In the rows, 128 means zero.
One hidden turn or mirror swaps the rows below in pairs. Which row is each named row swapped with?
The rows were stretched afterwards, more along some directions than others.
Siv: [139 128 130 101 107 107 145 152 118 158 152 140 157 166 118 155  93 119
 116  82 113 172 127 119 139 116 102 125 163 143 131 148 110 125]
domuz: [121 142 145 142 139 117 111 106 155 129 168 147 126 139 124 127  91  90
 152  95 131 126 129 117 103  95 138 112 135 127 138 133 108 150]
refus: [143 138 106 122 112 158 106 129 157 125 134 110 114 130 117 102 125 139
 161 119 129 137 141 107 120 137 129  63 159 119  94 145 132 112]
zof: [148 135 116  79  91 154 137 163 169 147 118  83 123 146 110 118 113 109
 159  82 138 157 137  97 104 156  97  47 156 120  98 136 118 128]
lurim: [148 117 132 125 105 129  93 103 136 120 129 109 130 128 165  92 133  81
 141 115 151 151 158 114 132 104 117  78 143  94 134 104  88 121]
supum: [127 137 133 131 121 117  95  96 136 121 146 117 121 132 159 109 113  80
 149 101 150 130 132 116 116  88 130  99 139  98 142  98  88 151]
Deva: [130 143 133  89 105 146 121 150 168 150 138 117  99 141 114 134 149 141
 173 123 112 100 135  99 145 141 127 101 165 140 122 127 141 130]
puruf: [131 166 148  90 140 119 127 148 139 148 159 135 112 155 124 158 119 109
 139 136 122 105  98 107 148 148 142 160 142 110 116 143 117 153]
Vid: [144 105 108  77 113 163  95 125 127 142 107 162 138 137 160 134 121 116
 143 112 111 135 109 134 141 139 149 119 158 118 117 127 146 133]
resi: [155 101 144  84 123 163 161 155 161 122 107 140 127 121 126 128 119 101
 135 135 102  80 130 151 113 154 105  93 112 142 107 141 119 103]
dit: [148  98 134  88 118 162 156 152 152 118 106 134 132 118 137 118 126 108
 137 126 120  93 137 149 114 159  89  70 114 137 100 146 124 101]
Tun: [156 158 101  79 127 166  61 108 145 137 116 141 143 159 119 140 138 111
 140 132 118 139 123 116  98 176 150 127 146 105 103 140 100 136]
marum: [149  97 135 132 105 124 107 113 139 116 125 113 130 118 165  93 131  94
 138 122 149 160 172 109 145 103 106  78 136 103 126 117  98 100]
zeto: [148 113 149 139 129 162 109 122 170  92 131 105 121 111 151 101 136 113
 148 136 152 164 180  92 122 129 116  70 127 111 106 145 118 109]
lom: [125 142 119  81 124 139 112 146 133 163 131 114 144 157 108 157 124 131
 137  89 123 160 138 111 115 148 123 116 179 123 126 146 109 128]
somi: [123 142 136 130 128 118 105 102 142 132 157 126 120 140 148 120 110  84
 154  94 139 116 131 122 114  85 134 110 143 105 137 108  94 153]
Zuz: [138 166 147  89 121 107 134 156 134 164 157 128 122 156 121 150 116 104
 130 116 106  99  97 119 153 145 126 161 145 108 125 138 110 131]
salug: [152 183 140  86 112 118 161 166 151 130 147  99 125 164 131 136 115 120
 108 126 133 171  96  98 129 135 107 117 142 122 121 143 134 125]
dufo: [144 110 131 125 111 124  90 104 133 135 119 116 125 126 166 102 134  80
 138 121 144 128 146 124 143 104 123  86 144  91 134  96  82 123]
zake: [126 124 170 102 131 151 138 138 160 136 141 140 105 117 132 133 143 134
 157 136 101  72 135 117 145 128 124 123 135 153 128 124 151 137]
Vigag: [137 162 155 106 145 118 132 145 144 147 158 138 116 150 118 153 115  98
 136 118 114 106 109 114 139 144 142 161 136 109 115 151 114 150]
pil: [154 133 150  77 149 175 121 120 146 108 111 161 127 151 127 153 108  77
 125 120 108  83  99 138 105 147 141 128 125 137 120 131 118 163]
toker: [163 119 130 132 104 111 144 128 103 136 131 170 159 138 121 129  94 113
  99  89  97 137 106 160 150 126 111 114 127 133 112 152 117 143]
gevu: [159  98 116 107 104 140 103 127 155 110 120 151 137 131 132 116 103  73
 149  92 126 126 126 118 140 109 130  43 142 115 123 131 135 145]
Bina: [158 109 140 105 109 163 172 160 163 119 116 115 132 118 118 108 121 124
 134 112 114 120 146 138 102 157  85  56 122 141  96 155 136  98]
Sot: [132 151 160 108 145 138 128 150 141 141 162 136 120 154 119 160 110  93
 142 121 115 100 119 116 133 153 145 152 139 109 116 158 113 144]
Zufeg: [154 137 102  85  89 158 124 159 162 158 112  89 115 142 104 121 118 117
 159  83 128 164 128 108  98 156 114  56 165 117  88 137 123 135]
gop: [137 128 135 111  97  96 119 145 135 177 136  84 131 107 132 111 136 139
 155 139 118 112 119 110 164 129 103 101 147 100 119 123 123  64]
nebe: [136 146 131 130 120 124  92 105 137 136 141 117 116 143 146 113 116  78
 149 100 142 122 130 118 120  90 135 101 144  99 137  99  90 154]
mori: [136 139 163 111 140 168  91  89 175 128 116 108 128 122 127 117 125 117
 154  98 130 142 146  88  91 137 123  84 145 127 105 134 122 128]
gos: [115 127 176 116 137 147 132 129 157 132 137 139 107 113 136 130 149 135
 165 142 102  65 141 123 146 133 129 137 119 145 137 127 141 140]
vuri: [137 164 138  94 115  98 128 156 127 173 157 126 127 155 120 157 120 115
 139 125 106 103  92 114 162 145 126 158 146 111 123 137 109 122]
sak: [113  96 153 119 152 157 116 116 150 114 127  97 107  89 167  96 153 114
 156 145 155 115 157 128 133 149 137  86 113  68 113 133 124 115]
toran: [121 132 117  73 127 143 111 145 138 160 130 112 136 153 108 157 125 131
 146  92 128 154 135 112 120 146 132 106 182 125 126 143 121 131]
Taza: [117 115 164 118 156 163 123 114 143 110 132 105 112 101 178 101 147 104
 144 140 150 111 158 134 130 151 139  97 110  68 115 137 126 132]
Fulag: [163 156 101  79 120 165  49  94 150 145 109 137 133 147 126 138 150 122
 143 134 118 145 129 116 103 180 145 115 146 107  95 141 106 134]
mav: [118 119 175 143 156 156 113  94 150 130 136 158 125  95 154 108 143 124
 155 146 109  76 158 140 117 140 139 160  95 125 116 131 118 133]
san: [152 132 146 126 110 106 154 142 114 151 146 160 163 153 119 146  94 121
  93  85  97 152 108 151 139 123  96 131 139 146 116 157 112 137]
gisu: [152 118 125 133 107 127  96 114 124 124 125 113 127 127 164 103 127  86
 132 114 139 142 152 128 137  98 119  87 134 104 132 111  91 119]
fatop: [162 115 149  64 138 177 119 125 143 117 106 156 133 153 135 153 108  74
 130 111 119  92 102 133 116 148 129 104 140 133 113 131 114 156]
dum: [151 134 128 108 105 158 157 151 163 136 117  93 130 124 112 100 114 113
 138  79 128 150 152 119  81 157  91  64 132 121  94 145 119 126]
kizud: [156 124 138 137 102 117 149 129 101 131 136 164 161 142 116 127  96 124
  98  90  98 137 111 160 146 125 110 103 126 134 112 157 132 151]
peka: [163 119 116 101 109 154  85 118 156 107 114 147 128 137 130 119 117  80
 147  92 129 126 124 117 127 125 141  48 146 115 119 130 139 152]
Gegov: [137 133 169 120 140 167 100  95 172 130 130 102 127 113 135 113 126 120
 165 103 131 141 149  87 104 129 126  87 141 124 106 132 131 126]
zelo: [164 108 132 136 102 122 140 131 114 125 124 164 153 139 127 120 103 108
 104  99 105 143 121 156 153 127 113  97 121 125 113 152 123 148]
fabaf: [127 159 155 103 152 145 143 153 151 133 166 129 111 154 121 158 116 106
 145 122 125 118 118 103 124 149 145 149 139 105 111 157 120 158]
kufiz: [109 142 146 147 145 131 122 111 162 116 178 152 145 128 125 122  91 121
 164  87 120 121 139 116  94 102 133  97 125 139 130 155 141 136]
laral: [107 139 142 145 148 120 128 112 165 117 178 158 135 122 129 118  95 117
 156  85 118 119 133 123 107  83 138 106 128 139 133 148 147 141]
Vos: [158 114 152  89 135 164 159 147 148 116 109 147 129 128 125 137 120  97
 127 128 100  69 120 156 111 154 110 106 111 143 114 144 123 123]
namoz: [148 110 145 137 126 158 114 123 164  97 129 109 127 113 145 100 137 114
 151 138 149 159 184  94 127 134 117  73 130 110 105 150 119 106]
tiso: [137 126 171 128 135 130 146 124 144 115 144 100 118 103 172  91 129 104
 128 136 141 121 144 124 144 134 106  99 104  87 122 132 123 110]
Suno: [122 134 122  85 117 138 122 147 137 163 148 116 148 159 115 154 115 132
 151  85 123 161 144 100 118 138 116 109 173 131 123 144 116 127]
fogeb: [158 110 133 130 117 158 102 118 157  98 123 111 125 122 146  98 139 107
 141 128 148 165 182  98 127 135 115  69 134 116 109 138 115 101]
lamed: [151 132 142 116 100 107 153 147 110 156 151 155 169 162 110 144  92 120
 108  77  95 156 114 135 146 122  99 124 154 146 119 157 115 131]
Kis: [140 134 136 124 107 110 147 155 103 152 150 145 165 166 115 152  80 111
 108  76 100 150 118 134 134 108 104 124 148 147 136 150 104 135]
Nuv: [120 129 113  76 131 145 110 149 133 171 130 118 142 150 106 160 121 130
 143  93 118 142 132 122 114 149 135 111 180 119 124 141 112 123]
Mep: [141 104 154 135 129 152 139 131 169 129 144 134 144 120 145 121  66  76
 171  92 117 121 136 104  81 102 113 114 127 138 108 136 109  88]
fuga: [152 143  89  70  92 163 102 151 157 170 117 102 114 159 115 131 114 103
 164  82 127 155 119  96 111 160 135  83 177 104  95 125 108 151]
pala: [140 147 124 123 108 122  91 101 145 124 146 114 109 145 151 115 115  74
 158 110 149 126 132 114 117  95 137  95 138  97 131 100  88 151]
Migeb: [145 112 136 131 118 158 106 116 159 104 123  98 126 113 149 104 141 115
 148 130 154 166 179  94 128 132 108  71 131 107 111 141 112 104]
zumu: [128 132 169  94 164 177 106 107 159 121 132 139 132 145 134 157 100  91
 149 101 124 115 114 107  91 129 143 121 139 134 122 138 116 157]
Tadi: [129 107 161 118 150 142 131 115 142 115 119 101 114  86 168  89 139 106
 133 147 153 110 142 136 133 145 121  89 104  80 112 128 122 113]
vebe: [159 127 133 135 104 116 144 135 111 136 135 161 160 148 121 127  94 118
 105  94 102 142 109 157 144 122 106 107 121 129 110 159 118 141]
gopiv: [118 139 115  80 122 141 115 143 134 164 134 114 143 157 106 162 121 133
 140  89 124 156 134 108 124 143 123 118 177 128 130 146 112 127]
Mikif: [134 132 166 127 141 132 144 122 136 107 136  97 122 106 170  92 133 106
 117 135 150 131 135 124 131 133 106  93 105  92 125 127 126 116]
paber: [146 152 112 122 117 149 103 125 151 128 147 121 114 133 115 103 140 146
 149 124 125 126 145 108 136 147 127  83 154 128 101 147 140 117]
Zikag: [150 102 130 129 114 139 108 123 144 110 127 108 136 119 156  95 130 101
 141 111 151 172 169 102 125 112 110  69 148 102 122 124 104  97]
rubug: [140 150 107  96 104 143  90 126 158 134 143 118 106 150 117 123 139 143
 168 121 130 125 132  93 156 141 134  83 172 128 115 139 136 126]
topak: [149 110 143 135 121 154 104 117 158 105 121 100 127 113 147 101 141 119
 147 132 150 169 186  98 130 136 111  70 136 108 111 144 111  99]
duliz: [143 130 120 137 125 165 113 113 164 114 139 112 122 112 133  82 114 129
 150 101 136 140 145 113  99 136 116  70 136 117  83 148 128 106]
Bapu: [130 124 128 106 110 116 136 156 130 160 153 126 156 156 117 149 101 130
 139  81 118 181 137 107 130 123 110 115 170 135 131 148 112 113]
zifas: [117 110 161 124 156 140 115 106 142 105 134 106 118  96 176  92 142 108
 143 143 157 119 151 125 137 138 129  87 109  72 125 132 126 125]
supo: [125 128 156 103 125 150 131 145 156 145 137 138 102 131 122 138 139 127
 158 127 110  88 140 108 152 139 123 113 149 158 131 129 146 136]
rerel: [149  99 140  94 116 164 166 155 161 123 110 129 132 117 127 117 122 119
 139 115 113  97 146 145 114 157  86  70 119 146 106 153 134  99]
zavim: [157 104 127 111 110 135 110 109 131 114 108 161 139 121 145 106 122  99
 126 101 126 126 115 148 146 120 126  64 130 102 107 136 131 156]
rit: [127 133 147  94 116 152 130 148 170 142 133 133 100 135 120 135 143 130
 166 121 111  85 141 105 146 138 121 112 151 152 129 131 142 133]
gudot: [148 144 148 122 107  99 113 129 139 168 133 103 125 107 134 102 146 138
 130 127 106 115 129 118 162 133 109 124 134 120 122 126 127  76]
malaz: [154 175 141  74 108 116 144 160 146 134 154 102 146 177 138 141  98 100
 117 112 132 157 103  88 122 133  92 103 145 122 131 139 111 119]
tude: [125 117 171 134 149 154 110  92 150 134 132 149 120  89 154 116 142 125
 168 147 100  62 145 140 126 137 138 149  94 122 112 126 127 133]
tem: [141 120 136 119 153 176  67  83 141 129 104 156 130 103 155 117 154 109
 146 150 112  93 144 145 107 160 160 143 107  95 101 131 105 136]

Swapped with Bina: Deva
Swapped with gudot: malaz
Swapped with dum: rubug

